In the rows, 128 means zero.
X: rows in 3 groups, each row roughly a mix of its group's directions:
X (95 x 10):
[[134 145 144 123  69  98 167 101 116 103]
 [129  97 114  49 136 133 126 125 130 151]
 [142 140 156 112 134 179 103 111 157 176]
 [101 112 148 130  69 120 115 149  96 166]
 [161 183 115 128 127  94  97  97 126 154]
 [110 115 136 193  86 110 139 146 122 101]
 [125 150 174 165  94 162 115 124 136 167]
 [147 145  78  79 146 135 124 155 124 166]
 [ 82  86 141 103 140 136 106  99 143 168]
 [113 146 161 101 150 184 166 114 123 109]
 [161 120  82 136 172 112 133 133 175 143]
 [ 74 109 140 154 107 173 103 127 140 155]
 [167 143 116 125  53 134 128 133 105 124]
 [113 192 157 132 157 133 122 138  98 159]
 [ 96 104 176 124 153 161 151 101 115 160]
 [107  74 135 153 125 105 116  79 101 142]
 [161 133 127 164 116 106 153  90 119  74]
 [189 131  87 128 138 163  98 113 137 116]
 [150  98 121 157 170 141 174 149 161 143]
 [140 122  78 153 127 147 175  98  93 116]
 [139 156 157 177  96 106 118 119  83 114]
 [126 122  94  84  72 138  90 130 143 137]
 [ 98 141 133 101  70  99 111 113 121  90]
 [123 113 120 139  99  75 152 138  85  91]
 [171 182 166 125 143 148 125 121 135 161]
 [165  98 120 135 122 117 157  74 147 165]
 [ 99 149 153 161  91 151 103 119 135 177]
 [122 170 132  88 167 148 109 155  89 116]
 [120 138 153 154 103 167 124 192 139 142]
 [ 82 147 106 131 139 160 111 155 107 178]
 [142 109  91 135 114 113 169 117 118  66]
 [152 193 131 141 150 127  96 110 140 160]
 [159 156 144 178 138 123 132 176 160 123]
 [ 73  93 156 110 153 144 116 111 133 166]
 [141 138 126 197  96 137 161 122 135 100]
 [130 153 134 199  90 123 126 121 113 103]
 [ 95 158  88 113 152 177 147  98 128 126]
 [159 147 137 121 160 190 169 124 127 120]
 [115 135 133 126 114 160 197 155 160 139]
 [114 191 103  93 170 134 122 129 117 119]
 [149 139 144 110 171 196 140 121 146 124]
 [131 131  82 149  65 128 136  97 107 134]
 [ 57 145 138 138 121 168 119 140 127 154]
 [130 128 115 111 140  89 177  93 176 120]
 [125 161 125 118 143 172  98 167 109  85]
 [170 138 103  75 131 123 115  80 129 142]
 [117 115 156  60 133 153 114 139  93 112]
 [126 118 133 119 165 130 123 122  67  76]
 [134 150 115  70 127  98  84 112  99 129]
 [ 83 136 123 132 161  87 133 181 149 128]
 [ 99 186 118 120 141 144 171 122  91 129]
 [125 173 146 133 102 122 167 168 105  93]
 [188 118 177 115 134 108 105 145 141 146]
 [118 141 163 173 146  99 121 124  88  87]
 [134  95 104 110 166 100 121 132 100  73]
 [125  77 104  92 177 130 116 141 141 100]
 [118 142 121 136 155 151  67 165 108  98]
 [119 134 145 159 154  70 178 126 137 120]
 [162 152 135 151 166 110 159 124 163  87]
 [107 121 138 115 197 145 159 115 160 135]
 [155 117 104 125 181 121 150 152 167 162]
 [ 79 128 107 132 105 151 142  78  91 119]
 [115 148  82 115 148 121 189 138 131  97]
 [108  95 122 103 114 181 172 115 105 113]
 [ 56 114 150 115 146  89 118 123 141 125]
 [ 97 120 147 139 156 145 164 129 193 131]
 [108 122 181 156 103 170 152 141  99 124]
 [125  70 182 110 119 133 113 155 144 141]
 [168  94 137 157 167 117 165 136 163 121]
 [143 148 128 135  96 188 154  86 143 133]
 [ 89 140 168  96 111 170 123 113 100 101]
 [106 117  82 118 145 172 154 121 175 119]
 [114  80 113 133 132 104  86 111 144 177]
 [146 171  93 164 159 126 149 152 162 142]
 [101 168  66 126 131 133 127  85 124 128]
 [129  61 184 129 139 131 120 144 124 132]
 [113  90  89 117  92  82 116 107 105 111]
 [140 154 150 163 121  92 150 178 158 144]
 [153 172 105 107 158  80 131 118  96 114]
 [125 171 128  82 118 109 170 127 101 163]
 [ 93 155 141 123 125 140  90 170  99  87]
 [101  93 125  90  97 125 127  71 106 120]
 [114 122 137  81 104 129 151  80 152  88]
 [120 131  75 125 148 149 138 115  68 148]
 [100 115 182 150  92 107 100 117 160 122]
 [ 90 118 166  99 102 128 175  96 131 145]
 [ 75 129 177 144 111 150  94 145 110 133]
 [175 194 115 133 147 128 148 111 146 127]
 [135  81 117 145  79 163 161 124 102 126]
 [115  96  90 114 130  99 101 136 170 170]
 [164 106 151 173 162 118 133 172 149 140]
 [141 123 116 135 147  84 186 115 168 144]
 [110 172 132 114 140 176 154 128 153 171]
 [180 124 164 143  93  98  92 113 121 139]
 [105 131 100 124 163 112 120 190 160 145]]

one row of each group, then the others: which group is each in?
[147 147 145 116  77 179 144 141  92 128]
Q
[ 68 157 112 165 138 137 141  98 151 141]
P
[143 141  88  92 157 109  83  91 132 141]
E

[145 144 124 164  93  77 108 139 100  96]
Q
[168 135 173 118 156 123 135 137  79  97]
E
[ 85 112 165 105 139 125 146  69 135 120]
Q
[162 141 126 125 137  77 128 162 176 152]
E
[120  85 111 124 138 122 104 144 121 197]
P
[ 93  87 165 144 136 131 102 105 102 168]
Q
[114 175 118 111 101 102 117 104 112 182]
E
[ 83 113 151 108  82  96 114  90 119 121]
Q
[ 75 109 154 154  92 119 127 148  86 132]
E
